128 stands for zero in the data rows.
Some points:
[138 157 165  85 150 125 161 119 132 132 164 130 173 102 165 116 163  91
 121 112 139 145 113 120 177 136 122  80 142 122 145 138 137 124  89 111
 129 101  75 102 131 122 139 159 146 114 101 151 118 113 115 119 128 116
 146 134]
[ 99 126 162 110 121 132 144 133 163 100 109  96 136 113 144 127 115 120
 182 138 138 113 117 147 148 101 155 131  78 111  88 135 169 140 134  85
 138 176 168 131  97 157 144 161 159 121 134 141  80 143 108 116 144 107
 114 136]
[119 138  78 102 115 132 128  91 129 110  78 162 121 124 113 142 127 102
 114  60 120 131 114 163 130 156 167 106 112 142  85 169  93 157 137 115
 133 128 146  76  97 112 157 114 145 107 169 151  89 112 111 132  93 118
 102 114]
[146 110 107 135 145 151 158 117 168 137 146 127 164 155 118 120  93 189
 150 127 110 148 118  85 117 115 111 150 113 141 120  89 170 161 125 115
 143 126 107 111 161 115 165 114 117  74 139 121 135 137 154 161 100 104
 180 103]
[ 94 150 132 139 158 107 135 114 110 158 162 133 124 143 106 144  97 114
 165 164 111 126 138 113 105 107 138 168 113 135 124 123 157  83 118 131
 127 147  95 140 105  84  99 122 138 129 160 137 146  53 118 115 135 139
  86 112]
[104 127 138 135 108 145 142 139 106 111 149 140 117  56 114 121 115 110
 112 139 158 161  89 132 124 164 102 135 105 163 132 111 151 124 109 122
 100 132  90 156 175 111 156 114 103 159 149 136 111 165  95 114 137 131
 162 106]
[141 151 167 151 164  96 156 115 149 154 100 105 105  96 172 154 154 154
 102  95 118 142  83 139  91 165 113 126  62 105 140 144 127 111  98 132
 177 126 120 132 123 143 105 105 134 153 114 133 129 149  87 169  90 166
  95 143]
[137 160 105 148 108 108 157 117 102 113  85 195 151  96 110 135 126 139
 153 132 109 153  98 144 131 102 148 145 163 135 149  93 167 135 135 141
 103 115 147 117 119 138 131 120 121 142  54 126 166 125 121 103 140 150
 155 114]
[102 120 120 117 146 107 118 122 132 123 112 159 116 118 154  90 178 140
 104 151 143 115 153 122 154  93 150 108 101 116 134 125 162 164 134 177
 125 116 138  86 155 134 111 158  74 152 157 141 184 143 120 137 138 102
 143 111]
[124 109 141 145 154 134  91 139  92 126 133 155 158 156 138 182  93  72
  99 121 135 106 141 148 139  78 119 123 132 110 107  86 119 111 145 103
 107 111  83 110 160 147 116 106 128 166 116 106 177 130 129 157 111 133
 151 118]
[167 143 136  96 149 121 125 121 184 141 120 168 106 118 122 107 111 141
 133 136 108 127 102 151 136 142 117  91 153 114 125 120 108 137 170  89
  94 179 112 146  96 103 130 130  82 176 173 124 116 124 133 126 129 115
 117 142]
[105  87 121 137 147 144 182 123 162 147 107 172 116 122 138 155 106  89
 116 156 133 153 163 135 115 161 115 160 177 104 128 164 118 122 115 106
 110 123 122 114 102 155 120 134 125  95 149 139 159 184 117 129 127 116
 130 138]
[146 121 116  88 141 117 122 141 122 124  94 102 153 148 111 122 145 124
 142 118  86 131  76 137  86 131 151 135 146 112 141 126 144 137 123 141
 160 128 106 127 182 152 101 137 184 166 172  80 100 149 139 106 163 106
  97 132]
[116 146 104 107 124 140  78  73 119  82 115  93 123 146 148 125 138 131
 121 148 141 161 166 154 149 121 130 154 124 154 136 117 163 139 118 110
 170 160 115 173 111  98  94 124 179 110 131  92 140 154 114 152 119 127
 113 178]
[127 151 108 194 115  86 129 124 152 101 146  80 119 143 119 113 113 149
 131 125 169  81 115 111 142 129 127 148 167 111 117 127 121  99 110 126
 105 109 109 105 123 142  87  99 128 160 126 134 118 133 119 110 117 117
 155 170]
[177 106 165 149  96  68 126 142  78 170 132 176 119 139  88 114 135 126
 152 150 154 137 129 129 146 134 118 142  95 144 124 133 120 154 114 106
 134 138 143 107 126 123 148 125 157 154 128 115 147 136 139 114 114 132
 157 147]
[ 83 129 165 148 147 118 115 178 123 155  97 110 171  95 114 153 120 196
 113 141 129 104 122 146 167 124 107 124 151 165 160 104  82 120 160 119
 126 143 149 116 122 128 129 132 150  85 132 135 167 124 125 131 150 125
  96 140]
[137 119  92 121 140 147 142 159 151 133 139 142 125 111 120 159 138 127
 121  97 184 111 183 124 106 154 156 114 117 160 160 146 143 142 115 128
 117 179  87 156 121 180 150 148  92 131  76 101 119 119 126 107 108 108
 110 145]
[158 145 115  76 103 113 116 186 121 119 123 166 118  94 154 116 112 159
 130 133  90  82 154 135 126 154 138 168 105 112 114 126 144 100 122 117
 112 131 119 150 154 117  85 126 105  86 104 163 146 128 137 117 109 129
 122 130]
[117 112 135 103 173 104  97 139 127 130 130 125 113 116 127 113 121 141
 147 126 118 139 171 135  86 153  89 105 146 148 110 102 104 175  79 111
  69  99 169 137 142 125 110 113 131 145  97 153 105 112 101 121 117 120
 150  80]
[116 137 109 137 114 116 128 118 121 150 182 146 137 126 133 102 102  90
 141 159 129  93  97 151 120 171 120  75 122  99 161 134 123 163 133 117
 150 121 135 166 156 140 124  84 119  85 116 125 162 130 122 130 121 114
 129 128]
[ 60  88 145 105 110 168 110  94 178 115 135 167  94 144 156 159 116 107
 160  77  75 134 105 141 173 159 118 148 109 149 161 126 104 134 142 118
 136  91 129 108 112 125 109 166 122 115 121 113  92 135 126 108 147 130
 115 161]
[ 97 126 106 131 118  96 130 129 107 139 144 117 118 144 141 119 123 112
 118 164 131  97 139 117 181 147 150 171 129 153 108  95  59  91 108 144
 126 150 126 123 134 103 144 119 142 149 106  98 112 156 198 135  73 126
 124 107]
[130 145 145 163 116 133  68 128 147 112 138 141 148 126 105 110 128 132
 137 130  86 125 201 112 142 115 109 110 147 133 116 159 136  79 151 178
 147 130 132 132 158 125 160 106 149 126 116 120 119 133 118 104 135 164
 129 118]
[124 149  94 146 120 150 155 142  87 127 149 139 131 157 129 168 165 144
 135 141 109 108 136 117 141 166  90 127 140  80 154 142 152 157 167 132
 133 141 145 152 158  86 142 171 122 158 126 186 109 126 116 133 103  84
 155 106]
[175 101  98 132 140 148 101 133 111 117 120  77 155 144 125 138 122 112
 134 130 105 148 114  99 145 146 137 101 123 126 172 119 140  77 114 125
 130 141 173 132  93 135 121 129  96 157 189 125 162 128 130  86 118 154
 142 107]
[120 117 190 132 145 122 110 136  98 112 124 116 115 169 111 111  79 143
  86 126 107 152 146 109 111 106 199 120 148 166 184 142 128  97 141 130
 165 157 138 118 135 134 124  91 120 134 127 137  85 110 107 165 145 122
 135 134]
[133 124 115 165 129 102 124 128  94 123 171 101 145 138 152 119 147 175
 101 156  99 135 127 157  94  74 139 118 128 163 121 155 153 113 125 127
 121 134 136 119  75  93 114 143 124 104 140  84  93 168 123  99 153 133
  92 118]
[125 139 139  98 136 115 124 158 112 118 163 135 116 133 109 148 118 169
 132 105 131  98 150 113 163 116 138 153 161  86 145 115 149 188 118 157
 142 141 105 121  79 120 160  89 124 129 165 107 128 128 151 147 150 209
 137 116]
[126 133 103  76 131 104 122 151 143 151 139 102  76 124  86 127 124 115
 133  70 144 144 103 127 131 136 122 112 150 148  98 139 144  81 151 124
 135  91 140 123 110 132 156 194 113 121 108 110 147 155  87 146  89 103
 113 127]
[138 119 123 126 123 156 133 146 100 111 156 178 133 146 119  76 107 124
 138  92 163 137  82 113 114 109  89 140 136 123 107  99 116 123 127 172
 133 165 154 117 108 156  77 145 117 102 130 183 121 136 116 145 114 137
 136 124]
[160 116 137 108 148 198 111 129 126 174 128 134 162 110  74 126 159 129
 127 134 158 124 117 115 121 124 148 134 119 106  90 139 123 150 133 123
 117  86 129 112 109  90 114 112  94 126  80 148 111 145 149 110 128  99
 149 168]
[155 161  90 144 111  87 148 110 119 155 149  86 112  93 123 141 112 124
 119 119 137 155 167  87 129 102 158 136 119 111 122  87  74 137 182 144
  92 138 144 146 156 111  97 113 158 116 138 121 137 118 138 124 183 155
 132 142]
[120 128 177 119  96 107  99  89 154 106  94  99 109 139 107 176 121 110
 103 108 144 144 103 177 115 101 130 130 128 109 117 125 118 131  95 106
 142 151 134 146 137 113 136 158  77  78 113 144 111 109 187  88 125 127
 106 121]
[156 100 136 157 112 184 146 101 149 148 158 106 103 115 121 141 124 165
 116 128 121 154 140 216 168 125 151 134 134 104  91 122 123 126  83 112
 152 132 150 112 139 146 124 150 144 123 143  93 128  63 122 141 135 106
 125 111]
[125 106 140 134  76 150 137 152 115 130 104 127  96 105 119 167 149 143
 115 148 110 122 150  41 103  99 112  74 169 122 110  73 106 127  97 149
 143 140 131 144 121  98 128 113 160 120 150  94 150 102 120 132  96 134
 112 144]
[132 119 147 141 126 146 121 121 124 107 115 139 154 103 134  93 167 140
 148 120 182 100 156 101 107 123 133 135 140 137 147 156 129 117 157  94
  86  87 142 127 174 110 122 152 138 110 154  98 126  95 165 166  94 172
 133 109]
[105 162 111 120 106 129 115 152 109 114 104 103 117 120 120 119  96 147
 134 159 136 160 104 128  99 166  84  89 108 133 118 185  90 150 133 164
 125 132  79  98 114 166 111 178 124 132 114 130 144 110 168 149 148 127
 161 114]
[124 164 118 112 126 159 198 125 143 142  97 108 100 164  91 139 144 123
 155 152 143 109 133 155 163 103  91  86 105 152 134 138 123 121 144 120
 130  81 122 150 133 140 113 131 103 126 149 139  94 141 129 132 112 159
 117 117]
[139  76 105 123 128  70 136 173 141  78 129 138 140 140 151 118 137 130
 110 171 163 125 119 121 125 123 113 135 131 112 111 121 104 128 164 141
 143  68  96 160 108 117 153 125 141  97 113 133 123  87 111 101 148  96
 144 111]
[140 141 153 123  84 141 121 112 134 125 158  92  86 165 191 140 161 102
 170 123 115 148 107 155 127 124 144 139 161 180 107 135 140 138 151 121
 103 122 124 117 109 138 181  84 128 146 111 148 145 118 151 148 148 114
  91 149]
There is one direction along which these points spread out most. Take the direction at right angles to it along which they spread out most. Go by this last direction. For each point below, how far along it does it lie, from 0 to 99? 50 is the average, and the first point above lies past it. One standard deviation of the points above along it is 16.
[125 139 139  98 136 115 124 158 112 118 163 135 116 133 109 148 118 169
 132 105 131  98 150 113 163 116 138 153 161  86 145 115 149 188 118 157
 142 141 105 121  79 120 160  89 124 129 165 107 128 128 151 147 150 209
 137 116] >> 39
[104 127 138 135 108 145 142 139 106 111 149 140 117  56 114 121 115 110
 112 139 158 161  89 132 124 164 102 135 105 163 132 111 151 124 109 122
 100 132  90 156 175 111 156 114 103 159 149 136 111 165  95 114 137 131
 162 106] >> 71
[ 60  88 145 105 110 168 110  94 178 115 135 167  94 144 156 159 116 107
 160  77  75 134 105 141 173 159 118 148 109 149 161 126 104 134 142 118
 136  91 129 108 112 125 109 166 122 115 121 113  92 135 126 108 147 130
 115 161] >> 45
[146 110 107 135 145 151 158 117 168 137 146 127 164 155 118 120  93 189
 150 127 110 148 118  85 117 115 111 150 113 141 120  89 170 161 125 115
 143 126 107 111 161 115 165 114 117  74 139 121 135 137 154 161 100 104
 180 103] >> 61
[ 83 129 165 148 147 118 115 178 123 155  97 110 171  95 114 153 120 196
 113 141 129 104 122 146 167 124 107 124 151 165 160 104  82 120 160 119
 126 143 149 116 122 128 129 132 150  85 132 135 167 124 125 131 150 125
  96 140] >> 39
[120 117 190 132 145 122 110 136  98 112 124 116 115 169 111 111  79 143
  86 126 107 152 146 109 111 106 199 120 148 166 184 142 128  97 141 130
 165 157 138 118 135 134 124  91 120 134 127 137  85 110 107 165 145 122
 135 134] >> 19
[124 109 141 145 154 134  91 139  92 126 133 155 158 156 138 182  93  72
  99 121 135 106 141 148 139  78 119 123 132 110 107  86 119 111 145 103
 107 111  83 110 160 147 116 106 128 166 116 106 177 130 129 157 111 133
 151 118] >> 54
[ 99 126 162 110 121 132 144 133 163 100 109  96 136 113 144 127 115 120
 182 138 138 113 117 147 148 101 155 131  78 111  88 135 169 140 134  85
 138 176 168 131  97 157 144 161 159 121 134 141  80 143 108 116 144 107
 114 136] >> 36
[105 162 111 120 106 129 115 152 109 114 104 103 117 120 120 119  96 147
 134 159 136 160 104 128  99 166  84  89 108 133 118 185  90 150 133 164
 125 132  79  98 114 166 111 178 124 132 114 130 144 110 168 149 148 127
 161 114] >> 66
[124 149  94 146 120 150 155 142  87 127 149 139 131 157 129 168 165 144
 135 141 109 108 136 117 141 166  90 127 140  80 154 142 152 157 167 132
 133 141 145 152 158  86 142 171 122 158 126 186 109 126 116 133 103  84
 155 106] >> 75
[139  76 105 123 128  70 136 173 141  78 129 138 140 140 151 118 137 130
 110 171 163 125 119 121 125 123 113 135 131 112 111 121 104 128 164 141
 143  68  96 160 108 117 153 125 141  97 113 133 123  87 111 101 148  96
 144 111] >> 63
[126 133 103  76 131 104 122 151 143 151 139 102  76 124  86 127 124 115
 133  70 144 144 103 127 131 136 122 112 150 148  98 139 144  81 151 124
 135  91 140 123 110 132 156 194 113 121 108 110 147 155  87 146  89 103
 113 127] >> 60
